Turns, then the turns between two rows, first turn first; the first pair answered:
ladig (before -> after):
[ -3  23   4   7   1   6 -11  16]  ->  [16  5  0 27  3 -4  2  9]
[-15  28  -5  10  14 -46   0  24]  ->  [ -5  14 -14  18  20 -53   7   9]
[ -3 -17  -2  -3  -4  21  -4  -3]  ->  [ -5 -14   0  -1  -8  22  -7   4]
[ -1  -6 -12   6   6 -31  -3 -14]  ->  [-14   8  -9 -14   6 -23 -14 -11]
Lotum (before -> after):
[  4   5   3  24   1 -28   2  20]  ->  [ 20  27   2  15   1 -13  13   4]
[ 14   9  -3  12  -8 -23  18  -9]  ->  [ 17  12  -7  -4  -7  -9  20 -24]
[-14  -8  -3  55  -9 -10 -19  25]  ->  [ 14  27   2  56 -10  -2  -3  11]
ziz (before -> after):
[-2  0 -4  0 -6  6  1  7]  ->  [-2 -4 -8 -3 -3  5  0  3]
[ 38 -22 -14  42 -15  32  -1 -16]  ->  [ 11   4  10  27 -35  45 -23  17]
[  3  19 -15 -14  15   7  -9   6]  ->  [ 16  10 -19  -2  19   1   4  -4]
mef (before -> after):
[ 19 -10   3  -3  -5 -12  37 -32]  ->  [ 26  -9  -9   3   6   0  34 -36]
[-8 -5 -8  6 -7 -9 -6 15]  ->  [-6 -6 -7  8 -9 -6 -6 13]
[  9 -12  11   9 -13   5   7  -1]  ->  [ 12 -12   2  14  -4  15   4  -3]
[-12   9 -32  29  18   6  -7 -18]  ->  [-25  23 -28  12  17   3 -14 -14]
Now pairs of rows:
(2 to 3 turns a pair)
[-31  19 -54  23  55  -7 -42  24]  ->  [-37  -4   3  35  -4 -71  -6  49] | mef mef ladig
[ -4  16  48 -20 -45 -11  17  12]  ->  [ 22  -9  40   0 -43 -15  38  -8] | Lotum ladig
[ 38   8  -5  43   5 -45  25   1]  ->  [ -6   9 -24 -55  24  17  -4 -38] | Lotum ladig Lotum
[-33 -16   8   3  -1   0 -19  11]  ->  [-13  10   6  20   9 -25 -11  14] | Lotum ziz Lotum
[-21  -2 -38 -25  24  18 -17 -22]  ->  [-46 -13 -20 -21  11 -23 -20   8] | mef Lotum
[ 28  28 -10  19  10  14  10 -14]  ->  [ -9  26   0 -36   1  15  -1 -20] | Lotum mef mef
[ -4  -1  -9  -1  -2  33  -2 -14]  ->  [  2  -2 -15  -3   4  25   3 -25] | mef ziz
[  9 -37  15  35 -11   7  24   8]  ->  [ 14  -6 -21   1  30  39  14 -24] | Lotum mef ladig
[ 22  33 -20  -7  23 -26   2  -8]  ->  [ 18  42   3   5   1 -31   0  20] | ladig ladig mef
[  4 -40  21  26 -18   8   6   5]  ->  [-11 -31  13  21 -10  29 -16  17] | ziz mef mef
[-23  -5  -8  38   2  -2  -4  23]  ->  [ 0 45 -5 16  2 18 11  2] | Lotum Lotum mef
[-34  11   7 -32  -8 -12 -17   0]  ->  [ -3 -13  22  29 -27 -19   0  17] | ladig mef
[ 10   7  28  -8 -30  -2  17  12]  ->  [ -5  -8  24 -15 -30   8   3  19] | mef ziz mef
[ 23  50  -9  -5   3 -32  21 -17]  ->  [  2  50   1 -39  -9  -2  10 -18] | mef ziz Lotum
[  8 -67  11   8  13 -25  27  -2]  ->  [ 22 -48  22  42  -1   7  15  22] | ziz mef
[ 18  -9 -25   0  25  26  22 -37]  ->  [-22  38  21 -28 -12  20   1  17] | mef ladig mef
[-15  24  -5 -19  19  -2 -16   4]  ->  [  6 -12   4  11   5 -33  14  -5] | mef ladig ladig
[ 35  16  -3  11  -4  -3  30 -18]  ->  [ 28  36 -13   3  10   5  14 -17] | mef mef
[  0 -34 -21  23  -8  29  -6   3]  ->  [-17 -12 -18   1  -8  39 -20  10] | ladig ladig
[-21  31   9   2 -19  -8 -15  31]  ->  [-12  32  22  -1 -33 -10   0  24] | Lotum mef
[-20  42 -16 -40  33 -44  -4  -9]  ->  [-19   8  14 -41  -5 -65  23 -11] | mef mef ladig
[  9  -2  20  24 -19   4   8  11]  ->  [ -1 -27  15  19 -14  -6   8   5] | ziz mef ladig
[-13  14  16   0 -11   2 -10  39]  ->  [ -1  -5  19  17 -20   0   3  36] | mef mef
[ 12  10 -22   5  33 -20  12 -22]  ->  [-23  25 -15 -23  28  -4 -13  -1] | ladig Lotum
[ -2  -9  22   8 -22  10   3   9]  ->  [ -6 -27   5  17  -6 -10   0   8] | ziz Lotum ladig
[  5  14   4  -6  13  -3   9 -15]  ->  [  7 -11   6   7  10 -10  12 -17] | Lotum Lotum ziz
[ 48   8 -23  42  18  19 -11 -19]  ->  [ -8  44 -16 -38  21  18 -35 -16] | Lotum mef mef
[ 15   6 -15   2  30 -34 -13   4]  ->  [ 13   6  -7  -7  21 -45  -5   0] | ladig mef ziz
[  1  29 -11  24   1  20 -33  24]  ->  [  1  27 -16   6   1  37 -33  10] | Lotum Lotum
[-15 -10   6 -30   8  35 -20  -9]  ->  [ 18 -23   1  33   8  30 -10   1] | ladig ladig mef
[-27  23  19 -25  -9  14 -25  33]  ->  [ 14 -33 -18  23  24 -37  10  -3] | ziz Lotum ziz
[-21  11  17 -13 -15  -1 -13  24]  ->  [ 23   8  16  21 -18  -5  17   7] | ladig Lotum
[-32 -15 -10   8  16   1 -33  20]  ->  [-33 -30   8   8  -4 -14 -16  22] | mef mef mef
[ -1  32  10   2 -10  -9   3  19]  ->  [  3  26  15 -11 -21   1  12   4] | Lotum mef
[-38   7   3 -12 -15  -1 -13  26]  ->  [-17  12   6  24 -15 -23   2  33] | ladig ziz Lotum
[-26  -3  18   8  -9 -21   1  31]  ->  [ 7 38 19 -2 -9  1 20  8] | Lotum Lotum
[ -7   5 -10 -31  13  19 -17 -21]  ->  [-28 -13   2 -28   1  -8 -19  -1] | mef Lotum
[ 17  -1 -29  35  12   2   3  -2]  ->  [-10  -1 -38   3  28   7 -13  -7] | ladig Lotum
[ -6   3 -32 -17  27   0  -3 -16]  ->  [ 18   6 -24   0  19 -12  19 -20] | mef ziz mef
[-12 -11  13  10  -4 -31   6  23]  ->  [ 18   1  -9   6  14 -23  26 -14] | Lotum ladig mef
[-22 -17   2 -30  -4  -2  -9   1]  ->  [  3 -30 -13  -8   9  -5   8 -20] | ziz mef
[ -1  35 -20  -5  31  -9 -13  -4]  ->  [-15  36  11   2  -3 -17 -15  29] | Lotum ladig mef
[ 16   0  -2   6  -1  -3  13 -15]  ->  [ 4 26 -5 -3  2  9 -3 -4] | mef mef ladig
[-10  17 -17   7  30 -26 -14  16]  ->  [ -8  27 -10   4  27 -23 -16  18] | ziz ladig ladig
[  4 -74  14  23 -17 -56  24  12]  ->  [ -5 -56 -26 -47  28 -41  18 -40] | ladig ladig ziz
[ 15   9 -17   6  20   4 -14 -18]  ->  [  1  31   3   4   3   0 -24  10] | mef ladig
[-16  27  20 -13  -8  -4 -10  47]  ->  [-35 -11  11 -29  -3  -4 -17  38] | mef mef ziz
[  0 -32 -25   1  20  22  -3  -8]  ->  [ 25 -10  -3  38  -1   8  10  13] | Lotum ziz Lotum
[-15 -26   3  17 -21  15   4   0]  ->  [  3  -4   8  29 -25   9  13   2] | Lotum Lotum
[  5 -10  -4  41   3   6  -2  17]  ->  [ -2  21 -18  -9  18  28  -6 -10] | Lotum ladig ladig
[ -4  40  -7 -12  14 -22 -12  20]  ->  [  1  17  21 -19 -18 -37  13  11] | Lotum mef mef
[ -7  18 -21 -22  30  24 -27  -6]  ->  [ 24  -9   7  46  -5 -12   4  18] | ladig mef ladig
[-35 -14  12  18 -27  -1   0   4]  ->  [ -6  19  17  24 -33   2  15  -7] | Lotum Lotum
[ 18 -24  -4  11  -3 -29  25 -28]  ->  [ -9  15 -22 -34  20   7 -12 -29] | mef ladig
[  2  32 -23   3  27  -1 -22  19]  ->  [ 16  24 -35   3  35   1 -10  -4] | ziz Lotum
[ 34  16 -21  23  23  12   9 -18]  ->  [ 27   4 -20   3  17  35   8 -28] | ziz ladig Lotum
[  5 -17  -3  22  19 -15  -6  -3]  ->  [15 22 18 18 -2  6  1  6] | Lotum Lotum ziz
[-20 -22   7   2 -11 -13  -9  15]  ->  [  6 -14   4  20  -6 -25   9   3] | ziz ziz Lotum
[-23 -13   4  -8 -21  34 -26  25]  ->  [-29 -34 -16   4   4 -14 -23  23] | ziz mef Lotum
[-17   3   0   5   7   5 -15   9]  ->  [-15   2  -7   3  12   2 -15   3] | ziz ladig
[-19  -6 -22 -16  13  18 -21  -6]  ->  [ -8 -14 -30  15  22  -6 -17  -2] | Lotum ziz mef
[ 25 -26  -3   1  -3  18  17 -28]  ->  [ 10 -30 -17  -1  13  26  -1 -23] | Lotum mef
[  8  23   5   1 -10 -29  21  -7]  ->  [  1  16  14   0 -21 -27  19   1] | ziz mef
[ 13 -27 -47  -3  29  -3  14 -29]  ->  [-37   9 -21   2  12 -24 -24  44] | ladig Lotum Lotum
[-13   4  -5 -27  17 -31   2 -11]  ->  [-20   6  13 -27   0 -30   2   5] | mef ladig
[  4  34  15   2 -22 -10  -7   4]  ->  [ 23   3   6  16 -16 -21  13 -20] | mef ladig
[ -3  25   3 -12  -7   5  -9  -6]  ->  [-3 27  5 -3 -8  3 -9  3] | ziz ladig
[  0 -30  19 -34 -25  60 -14 -14]  ->  [ 16 -67  16  10 -26  29   1 -11] | ladig Lotum ladig
[-10  16   5 -13  -4 -18  -4  15]  ->  [ 14 -15  -2  11   0 -21  13  -2] | mef ladig mef
[ 18   6 -20   5  13   6  -2 -10]  ->  [ -1  21 -10 -18   6  -4  -6  -4] | mef mef
[ 29 -10 -23  10  19  42  12 -17]  ->  [ 15   6 -25 -25  25  29  12 -26] | ladig mef ziz
[  9  -8  26  -3 -33  10   4 -15]  ->  [-22 -15  21 -14 -27   5 -16   0] | ziz Lotum
[-14 -14  13 -12 -37   4  18  17]  ->  [  1 -36 -10 -10 -17  12  27 -12] | mef ladig
[ -2  38  -3 -44   2  27  -9 -13]  ->  [ 12  25 -14 -44  11   7  10 -36] | ziz mef
[-16  -2   9 -12 -16  -6  -5  19]  ->  [-15  -8  -6 -27  -2  -4  -3  -3] | ladig ladig ladig
[ 30  14  -7   4  11 -17  22 -26]  ->  [  5  12  -9 -36  12   9   8 -33] | ladig ziz Lotum
[  9  12  42  14 -31  23   7  28]  ->  [ 35 -27  11  13  -5  22  33 -26] | ladig Lotum
[-21  35  -3 -10   4   9 -26  22]  ->  [-26  10  -6 -36   7 -32  -2  -7] | ziz mef mef
[ -8   8  -9 -28  13  40  -5 -19]  ->  [ -5 -32 -17 -10  16  25   2 -27] | ziz Lotum
[ 15   5  10 -25 -30  15   6 -23]  ->  [-10 -25  13 -19 -36   8 -12  -2] | ladig Lotum Lotum
[ 37  43 -10  12  21  -6  16 -42]  ->  [ 26  67   8   8   5  -4  11 -20] | mef ziz
[-41  -5 -15  -3  19 -21 -34  17]  ->  [-33 -21   0  16   0 -38 -17  22] | mef ladig
